Each row has a name. Each question is about the rows just above it. Places in a row count from 1.

k_842: [ 45.9 -16.2   1.6   4.6 -25.2  -3.0   6.1  -6.1  -4.6  40.7  16.5  12.6
 -30.6  12.5  23.0   6.4 -11.4 -29.5  14.4 -14.4  43.3 -12.1  23.2  27.4
   2.9 -21.5 -10.2  -2.7  22.6  -1.3  34.9   0.2  10.6  31.1 -29.9 -15.2
 -26.0 -19.9 -13.0  10.8   9.0 -14.0  -6.4   9.9 -12.0  -2.8  -1.1 -13.7]
k_941: [  0.3  25.1 -25.5  13.0 -14.3   8.0   7.6  43.6 -28.2 -11.5  16.1  25.4
  20.4 -14.3 -24.4  51.0  17.2  38.7  -3.6  27.8  44.2  27.4  22.0 -23.9
   9.2 -27.2  24.4 -11.4  24.8 -26.3  15.6 -31.8 -26.4 -10.5 -10.4 -32.6
   0.0  29.9   4.9  -7.8  -0.8   3.7 -15.4  -8.4 -13.1 -35.1 -22.2  28.2]
k_273: [-46.2   3.6  11.4  -7.0   3.9   0.6   2.8 -20.4   9.4 -59.1   7.9 -35.9
  41.9 -13.2 -15.5 -25.6 -13.2 -19.3   0.2   2.2 -16.4 -14.2 -26.8 -19.4
 -11.5   6.2 -14.6 -11.6  11.3 -16.0 -32.1  -5.4  -0.2  -9.9  41.2   5.4
  34.1  16.0  19.7   7.0   6.4  25.0 -12.1   7.4  12.8  15.4   3.3 -13.7]
k_969: [-51.8  39.6  -0.5   0.9  48.7   7.2 -30.0  21.1  -0.5 -48.0 -21.2  -6.8
  37.2 -18.4 -33.7   3.0  17.3  49.9 -60.8  27.0 -45.3  23.2 -20.6 -48.1
  -0.7  -2.5  18.9   2.1 -25.4 -24.0 -41.0   3.2 -18.1 -86.8  37.4  10.2
  32.9  27.9  -1.2 -18.3 -13.1  20.6   6.2 -27.2  12.4   2.0 -13.9  25.3]
k_837: [-35.8  30.4 -29.2  -0.6  32.9   7.2 -31.2   9.7   0.2 -34.6 -10.7  -8.6
  26.6 -12.4 -27.6   0.1  10.1  40.2 -40.7  13.9 -25.5  14.6 -15.6 -31.4
  -1.7  11.6  11.2   0.7 -12.7  -9.8 -27.7 -24.2 -13.1 -57.3  26.5   3.5
  19.3  19.6  -1.1  -7.6  -6.7  25.7   2.9 -17.6   6.8   3.0 -11.2  12.5]
One entry of k_969 was changed: [-51.8  39.6  -0.5   0.9  48.7   7.2 -30.0  21.1  -0.5 -48.0 -21.2  -6.8
  37.2 -18.4 -33.7   3.0  17.3  49.9 -60.8  27.0 -45.3  23.2 -20.6 -48.1
  -0.7  -2.5  18.9   2.1 -25.4 -24.0 -41.0   3.1 -18.1 -86.8  37.4  10.2
  32.9  27.9  -1.2 -18.3 -13.1  20.6   6.2 -27.2  12.4   2.0 -13.9  25.3]. Where, and from what? : 32, [3.2]
One entry of k_273 was changed: [-46.2   3.6  11.4  -7.0   3.9   0.6   2.8 -20.4   9.4 -59.1   7.9 -35.9
  41.9 -13.2 -15.5 -25.6 -13.2 -19.3   0.2   2.2 -16.4 -14.2 -26.8 -19.4
 -11.5   6.2 -14.6 -11.6  11.3 -16.0 -32.1  -5.4  -0.2 -10.0  41.2   5.4
  34.1  16.0  19.7   7.0   6.4  25.0 -12.1   7.4  12.8  15.4   3.3 -13.7]. Where, and from what? : 34, [-9.9]
One entry of k_842 was changed: [ 45.9 -16.2   1.6   4.6 -25.2  -3.0   6.1  -6.1  -4.6  40.7  16.5  12.6
 -30.6  12.5  23.0   6.4 -11.4 -29.5  14.4 -14.4  43.3 -12.1  23.2  27.4
   2.9 -21.5 -10.2  -2.7  22.6  -1.3  34.9   0.2  10.5  31.1 -29.9 -15.2
 -26.0 -19.9 -13.0  10.8   9.0 -14.0  -6.4   9.9 -12.0  -2.8  -1.1 -13.7]. Where, and from what? : 33, [10.6]

k_596: [-26.1 -17.8 -30.2 -22.7  43.9 -46.3 -70.2 -20.9]
k_807: [-26.1 -24.6  -7.8 -19.9  76.6 -33.4 -51.8 -34.1]
k_655: [ 61.8  22.8   7.2   5.3 -86.7 -20.5   3.4  38.5]
k_969: [-78.9  22.8 -45.2  -5.9 -21.4  -7.6 -42.6   5.5]
k_941: [-96.5  36.3 -22.7  -3.1 -37.7  11.8 -24.2  -1.1]
k_825: [-26.1 -24.6  -0.3  -5.9  92.9  11.8  -5.8 -40.7]
k_139: [-43.7  -4.3 -52.7 -17.1  11.3 -46.3 -70.2  -1.1]
Changed k_596: [-26.1 -17.8 -30.2 -22.8  43.9 -46.3 -70.2 -20.9]. Place and old value: : 4, [-22.7]
One entry of k_139 was changed: [-43.7  -4.3 -52.7 -17.1  11.3 -46.3 -70.2  -1.0]. Where, and from what? : 8, [-1.1]
Changed k_807: [-26.1 -24.6  -7.8 -19.9  76.6 -33.4 -51.8 -34.0]. Place and old value: : 8, [-34.1]
Changed k_655: [ 61.8  22.8   7.2   5.3 -86.7 -20.4   3.4  38.5]. Place and old value: : 6, [-20.5]
One entry of k_825 was changed: [-26.1 -24.6  -0.3  -5.9  92.9  11.7  -5.8 -40.7]. Where, and from what? : 6, [11.8]

k_807: [ 35.4 -24.7 -50.2 -54.1  82.3]
k_842: [ 18.6   7.5 -17.6 -38.3  31.7]
k_139: [-61.2  -6.5  -0.4  -0.9 -38.6]
k_969: [ 31.6 -10.1 -36.9 -48.9  63.4]
k_837: [-35.3  43.1  31.3  -2.8 -61.9]
Where does [ 31.7 -10.1 -36.9 -48.9  63.4] differ from k_969, and what was there? : 1, [31.6]
Where does [ 35.4 -24.7 -50.2 -54.2  82.3] differ from k_807, and what was there? : 4, [-54.1]

